0: [196  55 100 101 164  97 182 167 148 187 115 152 121 133 136  54  59  57
 105  87 114 104]
1: [125 254  69 102 101 135  62 116 112 176 163 122 130 105 129 199  77 164
 106 121  76 136]
2: [137 124  78 152 132 140  99 111 133 150 132 160  80 181 103 161 150 194
 160 154 187 162]
3: [142 131  86 102 181 148 139 173  71 158  93 123 255 131  89 120 191  60
 144 158 111 125]
4: [ 72 120 160 165 121 182 104 115 153  61  94  86  70  37  58 101  90  98
 113 184 193  75]
5: [167  23 129  80 144  60 142 123 154 104 107 160 104 211 101  67  97 133
 149 111 172 158]
6: [ 87  93 126 166  98 139 144 113 104  56 112 185  56  99 112  64 158 211
 128  90 151  99]
7: [123  58 153 201 139 205 142 120 140 139 138  86  69  55 140  58  92  74
 113 127 216  87]
8: [104  62 100 124 146  97 121 132 171  87 101 162 109 215  87 124 171 211
 206 152 171 170]
9: [143  90 104  93 127  76 113 156 106 134 119 183  39 160  89 106  91 195
 152  98 103 164]
10: [ 70  43 226 117 137 106 178 152  84  87 100 142 108 117 120  69 218 106
 125  86  91 115]
11: [168 238  54  57 128 144  78 140  97 171 159 161 175 146 139 195  64  98
 130  88 111 115]
12: [163 139 128 121  99  64 160 105 139 107 145 193  53 156 146 135 122 186
 123  53  92 119]
13: [168 194  93 108 129 118  63 143 188 129 109 133 167 217 118 213  73 108
 149 148 126 184]
14: [171 150 131 169 148 178 121 114  33 194 222  94 143 144 150 171 139  82
 136 100 179 111]
15: [116 237  73  99  89 145 101  99 165  88 110 180 105  99 166 134  73 178
  82  94 103 143]
16: [ 86  48 193 206 143 196 167 121 111  78 131 103  70  81 132  78 176 157
 149 119 205  75]
17: [146 225  75 104  99 124  84 121 126 176 167 131 124 120 131 187  77 158
 111 104  79 137]
18: [168 216  84  75 110 107 104 131  97 205 176 100 144 109 140 207  70 125
  96 106  32 141]
19: [143  38 124 102 131  73 143 114 182 109  80 172  66 205  97 100 142 192
 177 114 153 153]
20: [149 160  87 136 117 140  83 114 153 170 178 132  88 176  97 210 103 193
 158 149 133 166]
21: [141 223  95 187 104 210 121  91  96 171 188 105  76  60 154 175  54 149
  98  94 160  89]
22: [104  88  93 106 155  97  82 139 165 123 116 125 111 204  66 160 140 232
 219 168 159 160]
23: [ 94  86 142 146 122 130 147 113  82  55 103 143 145 165 133  95 234 193
 141 129 150 192]
24: [220  96 138 130 110  55 189 159 203 154 144 144 130 136 129 130 108  58
  93  80  64  88]
25: [179 166 116 170 148 185 108 121  31 205 232  98 145 152 140 187 148  78
 139 108 175 115]
26: [ 87  69 120 124 163  75 107 153 171 110  86 155 104 154  71  92 175 125
 155 210 162  95]
27: [110 108 189 232 157 203 140 105 110 134 157  66 104  51 177 115 160  68
 121 155 199 103]
28: [177 118 156 110 113  76 148 129 207 167 155 131 128 130 167 161  86 102
 101  80  53 128]

[ 85 214  62 152  91 178  97  95 151  95  65 142  57  73 153 115 116 142
  45 142 164  82] 15
[139  57 114  88 134  63 130 159 125 124 101 182  46 172  94  92 103 193
 158  96 110 171] 9
[136 113 182 116 119  83 171 100 125 150 143 101 134 112 196 159  99 114
  77  89  61 136] 28
[ 84 129 241  94 123  94 161 137  77 101 150 125 165 122 151 152 195 157
 120  80  12 155] 10
[101 155  88 111 157  62  57 148 139 126  74 102 140 131  57 127 150  82
 138 251 129 113] 26
[ 88  80 229 123 131  78 155 124 116  94 130  93 109 108 150 122 180 153
 104 123  98 112] 10
[ 79 162 195  93 152 172 145 153 109 113  94 118 255  90 167 131 183  75
 103 143  61 153] 3
[149  96 184 119 122  79 173  99 127 161 153  99 128 128 199 164  80 120
  91  78  67 147] 28
[ 97  66 144 151 183 180 153 144 118 122  75 130 229 112 110  73 193  82
 158 181 197 120] 3
[ 79 109 107 137 175  86 104 152 148 143  91 142 104 118 110  93 176  87
 120 207 141  91] 26
[187  60 102 114 155 111 182 160 142 166 116 157 116 132 136  53  78  64
 110  85 133  98] 0
[196 133 133 106 108  76 143 131 226 184 160 141 131 136 168 169  64  93
 101  73  44 133] 28
[130  84 125 104 154 140 139 110 107  70  97 130 212 186 120  69 116  93
 165 137 208 125] 5
[128 240 116  79 115 158 121 116 110 153 134 136 226 145 177 136  72  84
 109 115 116 134] 11
[ 81  87 228 113 141  82 132 145 121  81 105  80 123  91 125 118 217  94
 100 179  80 115] 10
[112 151 224  92  87  66 118 138 159  37  98 101 152 109  76 137 179 127
 118 163  36 139] 10
[ 96 151  91 147  90 151 158 121 101  59  72 222  82  87 116  37 148 196
 104  88 156  96] 6
[169  90 154 225 140 213 141 118 128 123 144  64 136 135 167 137 184  79
 136 153 237 147] 27
[ 84 245  92  95  77 136  84 102 159  79  93 175 109 117 156 142  93 219
 103 120  81 160] 15
[115 161 144  68 100  64 138  76 136  84 109 164  78 135 165 168 119 240
 125  72  51 160] 12
[124  80 151 138 167 162 164 139  86 129  91 105 217 109 124  75 190  65
 138 140 156 129] 3
[185  60 131 115 151 103 172 129 146 176 130 129 158 148 161  60  44  23
 116  92 146 103] 0
[ 57 171 104  83 150  29  75 135  98 151 104 124 119 111 120 144 179 111
  96 211  57  98] 26
[ 77 142 124 100 122  83  90 163 150  88  46  94 110  97  52 105 156  92
  93 226 123  95] 26
[109 133 172 212 150 197 128 107 110 141 161  75 107  57 172 130 139  83
 119 150 181 106] 27
[ 76 131 134 107 125  92  99 148 141  93  65  92 103  98  70 103 154 114
 100 203 125  96] 26
[105 204 163 104  80 143  75 143 167  82 106  25 151  39  92 163  93  85
  77 186 108 114] 4
[143  42 136 123 131  93 145 115 171 111  93 152  72 190 111 105 152 176
 169 118 162 152] 19
[101  81 138 145 117 117 155 117 101  52 107 157 122 169 129  95 215 196
 146 115 158 177] 23
[172 102 119 136 140 138 175 157 158 135 104 131 234 135 121 115 193   1
 121 139 107  77] 3
[155 143  89 143 123 137  78 117 149 188 193 122  83 195  80 228 110 199
 177 161 141 171] 20
[155  81 184  46 137 111 156  81 112  23  58 114 200 136 116  79 104 118
 128 122 168  74] 5
[215  83 133 129 119  57 182 159 202 158 141 146 123 144 126 124 105  69
 103  88  78  96] 24
[ 79  86 222 110 147  76 126 143 128  77  90  77 117  85 120 115 215  85
  91 201  88 110] 10
[ 82 133 133 128  99 109 157 114  96  48  96 182  81  87 134  65 175 184
  97  90 113 104] 6
[142  64 109  93 129  66 123 160 120 127 106 185  25 169  95  90  91 202
 155  93 108 176] 9
[133 155 104  89  97  47 156 124 135 103 120 201  68 102 121  79  72 136
  70  74  37 121] 12
[100 149 112 133  94 138 156 115 100  73  83 197  96  90 130  61 144 195
 104  86 135 105] 6
[166  80 129 173 146 165 142 121 127 200 175  99 100 124 133  78  62  77
 151 116 205 101] 7
[154 103 195 132 126  99 181 106 126 173 161  88 143 113 212 163  90  93
  82  78  64 139] 28
[ 88 130 232  95 126  99 166 134  72 102 146 123 173 117 155 148 204 152
 120  85  19 153] 10
[154 110  92 122 178 162 141 144  93 154  94 118 233 118 110 106 193  55
 122 160 150 138] 3
[119 123 138 124 165 140 126 180 110 150 100  86 209  88 119 111 191  11
 110 222 125 131] 3
[132 131  93 112 170 157 142 161  76 142  99 128 238 117  97 107 169  73
 139 148 127 109] 3
[113 136 192 192 129 215 122 125 122 126 125  24 116  50 126 136 142  40
 110 185 185 102] 27
[111 126 131 106 144 146 129 174 104  97  62  93 231  90  81 106 175  44
 127 190 134 122] 3
[121 166 138  93  62 104 103 150 154  66  72  81 120  86  54 143  93 110
  98 174 117 105] 4
[ 77 206 170  91  83 126 124  97 162 107 106 121 139  74 196 163 109 157
  78 103  16 182] 15
[155  10 131 114 151  73 147 137 189 133 138 156  94 173 111  53  71 126
 159 112 188 130] 5
[130 187  37 149  86 147  85  96 132  95 111 200  57 166 117 127 105 212
 142  97 197 132] 2
[159  68 126 133 146 128 129 144 196 178 144 157  42 112 137  69   2 118
 129 115 153 137] 0
[ 86  66 145 149 122 129 156 118  91  40  99 144 139 169 127  87 236 198
 150 128 171 190] 23
[134 109 114 100 170 154 136 138 101 135  96 126 239 133 116 114 197  69
 130 157 137 150] 3
[139 110 105 100 163 147 137 149 108 127  73 112 235 112  94 103 184  57
 118 170 141 136] 3
[ 97  89 141 136 122 125 145 120  98  68 110 140 142 161 131 111 213 190
 144 127 147 186] 23
[ 93 130 139 126  90 110 159 109  95  46 107 180  80 105 133  85 171 210
 112  73 112 121] 6
[ 88  88 220 126 124 115 154  93  93 113 176  90 104  91 165 117 159 188
 131  68  95 122] 10
[107  78 138 118 183 134 127 161 109 105  70  98 218 114 102 106 221  58
 148 211 140 140] 3
[127 139  60 101 153 114  87 144 183 149  85 123 211 165 125 166 148 124
 139 213 109 219] 13
[150 105 204 121 118  81 182  91 118 168 164  83 134 113 220 176  84 109
  72  68  49 142] 28
[118 137 129  92 137 134 122 175 106  90  53  85 239  91  77 116 179  41
 120 198 123 132] 3
[ 85  95 133 181  96 150 150 108  94  53 120 189  46  81 125  53 155 215
 118  71 149  91] 6
[162  37 143  81 142  63 147 122 148 115 120 152 116 193 119  80 101 121
 140 108 149 159] 5
[206  57 124 151 139 108 181 155 184 195 165 127  87 120 141  85  57  53
 110  89 151  99] 0
